128 stands for zero in the data rows.
Here are some points, each followed by its number:
[ 97 140 119  90 134 140 140 151 104 114  80  92 126 104 136 116 140  99
  74  97 153 128 117 147 140 116 122 128 130  67 152 110] 0
[139 155 165 199 116 110 105  94 135 108 145 134 138 128 104 175 118 156
 171 128 171 124  99 119 122 122 128 116 140 153  79 140] 1
[104 139 104 159 183 132  81  91 162 176 144 146  79  48 110 145 127 198
 195 183  97 133 120  87 134 116 175 140  79 165 128 110] 2
[109 132 128  57 116 121 184 136 126 132  70 104 157 165 141  88 107 126
  98  97 128  98  89 191 116 110  87 147 123  98 140  73] 3
[123 153 155 162 140  98 150  89 171 137 171 146 127  91 108 152  89 156
 146 159 110 127  63 160 103  92 165 110 135 134 140 128] 4
[141  99  89 165 177 173 188 108 114 106 144 146 134 122 182 123 150  98
 116  54 110 167 113 157 140  98 142 183 132 110 128 104] 5
[143 167 148 101  79 112 104 130  74  92 154  98  77  97 124 142  82  84
  86  54 183 148 104 179 110 141 105 116 157  98 140 116] 6
[118 188 178 124  97  70 102 145 102  90 103  49 122 141  83  57  93 145
 116 134 116  96 139 154 146 171  93 177 162  67 140  73] 7
[149 105 143 168 116 167 119 148  96 150 114 134 175  97 125 100 125  87
  68 140 134 113 143 134  97 129  92  79 172  67 158 128] 8
[113 130 141 130 128 119  85 140 111  94 110 110  98 165 138 116 155 111
 146 110  91 117 207 105 183 183 113 183  99 141 116  79] 9
[ 96 122  71 135 171 156  89 197  61 184 128 128 119 159 107 149 156  83
  92  97  79  83 164 103 146 165 114 134  57 141 207 116] 10
[ 97  99  92 110 146 113  95 112 166 127 192 153  69 104  53 190 129 141
 153 153 128 131 144  82 134 104 185  67 150 165 122 188] 11
Which three points above are nearest to each new point by angle? Their numbers follow each, nearest first.
[205  62 150 145  97 139 138  75 160 104 143 110 110 141 108 159 149 148
 165 128 140 186 103 157 103 110 179 116 115 128  60 170] 1 4 11
[214 152 163 167  66 152 163 129 151 116 133  68 134 178 149  79 114 156
 128 153  97 199 124 131  91 110 165 122 170  98 103 146] 7 4 8
[ 94 122  89 124 128 116  71 146  85 119 125 122 111 128 151 138 141  97
  62  91 159 122 117 154 134 147 111 122 169  85 134 128] 0 6 8
[115 145 134 151 109 133 114 140 134 123 108 104 126 128 167 122 104 140
 116 116 183 123  72 201 122 135 124 134 173 104 140 110] 6 3 0
[130  79 143 172  91 104 126 131 103 130 147 116  68  85 147 174  58 120
 128  97 146 130 113 115  79  80 127  73 125 134 134 146] 6 4 11
[153 162 111 135  97 154 111 151 104 154 140 177 177 104 162 135 187  90
 116 110 128 137 131 145 122 122 120 110  98 171 109 158] 10 8 5
[126  67 158 133 134 100 179 116 145 112  77  92 136  79 121  88 101 157
 128 159 159 120  80 147 146 116 139 140 178  98 152  98] 3 7 0
[109 122 125  88 146  96  95 139 100  97  87  80 151 147 151 113 156 108
 140 116  73  92 198  96 214 202 112 177  59 141 109  92] 9 10 7
[108 149 137 116 153 110 141 143 148 162 131 153 121 165  90 122 112 180
 171 196  97 116 137  84 134 122 119 110 157 153 122 170] 11 2 4
[110 163 136 109 103  83 118 123 113 147 175  92 102 110  93 123  92 172
 153 159 128  76 129  85 122 122 113 104 131 159 116 134] 11 2 1
[145 119 152 122 128 124 169 126 161 150 158 189 133 116  98 135 157  99
 122 128 146 127 129 120 110 110 110 128  95 183 128 158] 11 4 1
[138 136 136 166 122 133 155 100 158 151 201 177 130 104  91 148  94 138
 153 146 165 145 120  76 134 110 134  73 161 128 109 195] 11 1 4
[136 159 166 142  79 103 128 143  95 101 110 122 139 116 144 103 111 134
 122 122 153  81 151 148 116 141 101 128 112 134 134 134] 7 6 3
[171  96 133 101 122 177 186 149 128 147 152  74 135 104  83  79 112 141
 116 122  97 142 106 129  85 110 166 165 125  67 177  86] 3 0 5
[109 151 132  97 140  96 176 119 168 180 142 116 120 122  97 153  98 206
 165 202 140  96 150  78 122 122 153 116 133 171 103 134] 2 11 4
[157  99 132 148  97 108 151 133  66 124 135 104  73  97  88 179  64 121
 116 110 146 142 108 152  54  86 152  61 165 134 140 152] 6 4 11
[ 93 102 100 109 122 126 107 217  82 171 123  98 107 171 125 158 120 103
 110  97 116  97 169 119  85  98  99  91 122 177 171 146] 10 8 0
[ 80  76  48 153 146 149 110 144 126 133 186 195  70 104 125 196 118 124
 122 128 146 125 114  87 122  98 174  73 106 165 122 201] 11 2 10
[167  90 159 128  91 103 157 127 110 121 116 116 178 128 160  85 122  82
 110  79 103 107 161 141 140 202  82 171 132 104 183  73] 7 3 9
